The rows below fall into families. The same turns and mirrors carry the whole set onto itself and the rows of a family onto each other. For each named row, which other rows are in its family? Write them in the order they are listed.
These 40 rows form 5 families of 8 rows each.
j199: [-0.44  1.02 -0.53 -1.20 -0.01  0.80 -2.38  0.12  2.63 -0.19 -1.46  0.11
  1.35]
j897: [-0.24 -0.33 -0.70 -0.33  1.66 -0.70  1.27 -1.53 -0.04 -1.95 -1.03 -1.47
 -1.02]
j132: [-0.18  2.34  1.94  0.69 -0.92 -0.71  1.47 -2.12  0.73  0.06 -0.61 -1.61
  1.42]
j269: [-0.32  3.02  1.95  0.18 -1.04 -0.87  1.54 -1.43  1.06 -0.20 -1.09 -1.93
  1.13]
j188: [ 1.26  1.87  2.84 -1.15  1.68 -2.14  0.79 -0.28  0.73 -0.70 -0.76  0.16
  0.01]
j773: [ 0.76  0.01  0.12 -0.85 -1.92 -1.35 -1.85  1.89  0.85 -0.99 -0.05 -1.20
  0.48]
j349: [-0.92  0.80 -0.53 -1.68 -0.23  0.91 -2.35 -0.32  2.05  0.06 -1.06  0.18
  1.02]
j118: [-0.21 -0.66  0.01 -0.14  1.69 -0.27  1.27 -1.78  0.57 -2.14 -1.43 -2.23
 -0.77]
j876: [-0.22  0.90 -0.60 -0.97 -0.47  0.52 -2.48  0.21  2.40  0.03 -1.63  0.22
  0.67]
j433: [ 0.51  2.44  2.34  0.27 -0.91 -1.01  1.06 -1.66  0.97  0.45 -1.29 -1.99
  1.28]
j3: [-0.25 -1.72  2.72 -0.54 -0.15  1.02  1.22 -0.55  0.23 -0.59 -0.28 -1.31
 -0.93]
j672: [-1.06 -0.82 -0.31  0.09  0.24  0.32  1.61  1.65  1.72 -0.55 -1.32 -0.74
  3.50]
j596: [-1.05 -1.22 -0.12  0.19  0.14  0.13  0.86  1.60  1.81 -0.81 -1.06 -1.05
  3.64]
j711: [ 0.90 -0.07  0.38 -0.88 -1.99 -0.78 -1.61  2.16  0.89 -0.84  0.59 -0.55
  1.07]
j934: [ 1.65  1.91  2.39 -0.36  1.40 -2.08  0.86 -0.36  0.76  0.46 -0.80 -0.02
 -0.27]
j705: [-0.21 -0.07 -0.08  0.11  1.76 -0.39  1.11 -2.20  0.39 -2.16 -1.52 -1.08
 -0.75]
j824: [-0.81  1.04 -0.81 -1.05 -0.10  0.54 -2.33 -0.22  2.41 -0.84 -1.48  0.32
  1.24]
j396: [ 1.15 -0.03  0.39 -0.91 -1.63 -1.09 -2.21  1.90  1.66 -0.66 -0.34 -1.25
  1.39]
j769: [ 1.19 -0.26 -0.09 -1.70  0.29  0.75  0.89  2.32  1.44 -2.26 -2.69 -0.35
  2.21]
j951: [-0.02  2.80  2.04  0.61 -0.34 -0.70  1.27 -1.64  1.59  0.29 -0.42 -1.96
  0.48]
j261: [-1.00 -1.10  0.16 -0.50  0.06  0.48  0.85  1.61  2.22 -1.27 -1.00 -1.63
  3.73]
j409: [ 0.33  2.56  1.92  0.48 -0.94 -0.69  1.41 -1.97  1.09  0.13 -0.79 -2.03
  0.92]
j32: [ 0.59  0.45 -0.20 -0.74 -1.75 -0.89 -1.71  2.04  1.39 -0.33  0.71 -1.13
  0.62]
j653: [ 0.62 -1.80  2.23 -0.96  0.54  0.91  1.67 -0.68 -0.14 -0.53 -0.04 -1.57
 -0.69]
j200: [ 0.49 -1.50  2.78 -0.53  0.31  0.94  1.93 -0.66  0.39 -0.52  0.09 -1.50
 -0.65]
j308: [ 0.69  0.50  0.41 -1.86  0.43  0.47  0.95  2.61  1.54 -2.78 -2.12  0.27
  1.67]
j553: [ 1.01  1.64  2.74 -1.05  1.58 -2.40  0.88 -0.05  0.55  0.39 -0.98  0.33
  0.55]
j197: [-0.04  1.20 -0.94 -1.70 -0.30  0.69 -2.24  0.03  2.32 -0.13 -1.04 -0.36
  1.75]
j67: [ 0.19 -0.25 -0.16  0.18  1.86 -0.62  1.63 -1.84  0.50 -1.99 -1.39 -1.73
 -0.70]
j757: [ 0.85  0.41  0.24 -1.66  0.17  1.02  1.05  2.62  1.69 -2.57 -2.42 -0.30
  1.59]
j15: [-1.60 -0.93  0.38 -0.13  0.22 -0.47  1.28  1.60  1.58 -0.86 -0.99 -1.10
  3.77]
j912: [ 0.34 -1.39  2.81 -0.49 -0.01  0.59  1.64 -0.52 -0.02 -0.90  0.65 -1.36
 -0.67]
j293: [ 1.16  2.27  2.45 -1.41  1.72 -2.25  0.71 -0.46  1.03  0.11 -0.58 -0.53
  0.54]
j895: [ 1.36  1.69  2.68 -0.99  1.88 -2.23  0.68 -0.46  1.01  0.12 -0.56 -0.13
  0.10]
j195: [ 0.39  0.27  0.54 -1.29  0.17  0.66  1.52  2.93  1.88 -2.46 -2.51 -0.48
  1.53]
j941: [ 0.16  0.02 -0.29  0.10  1.98  0.09  2.09 -1.52  0.44 -1.53 -0.92 -1.46
 -1.03]
j359: [ 0.27 -1.63  2.69  0.32  0.52  0.49  1.91 -0.42  0.68 -0.62 -0.29 -1.58
 -1.01]
j734: [-1.29 -0.88  0.13  0.33 -0.56  0.12  0.92  1.18  1.62 -0.96 -1.04 -0.78
  3.89]
j408: [ 1.11  0.27 -0.03 -0.69 -1.83 -1.04 -1.70  2.21  1.18 -0.68  0.27 -1.14
  1.11]
j355: [ 0.66  0.66  0.49 -1.79 -0.07  0.77  1.47  2.28  1.14 -2.35 -2.92 -0.02
  1.80]

The rest of the family of j396: j934, j769, j951, j261, j197, j941, j359
The rest of the family of j912: j132, j188, j711, j705, j824, j308, j734
The rest of the family of j269: j897, j773, j349, j3, j553, j15, j355

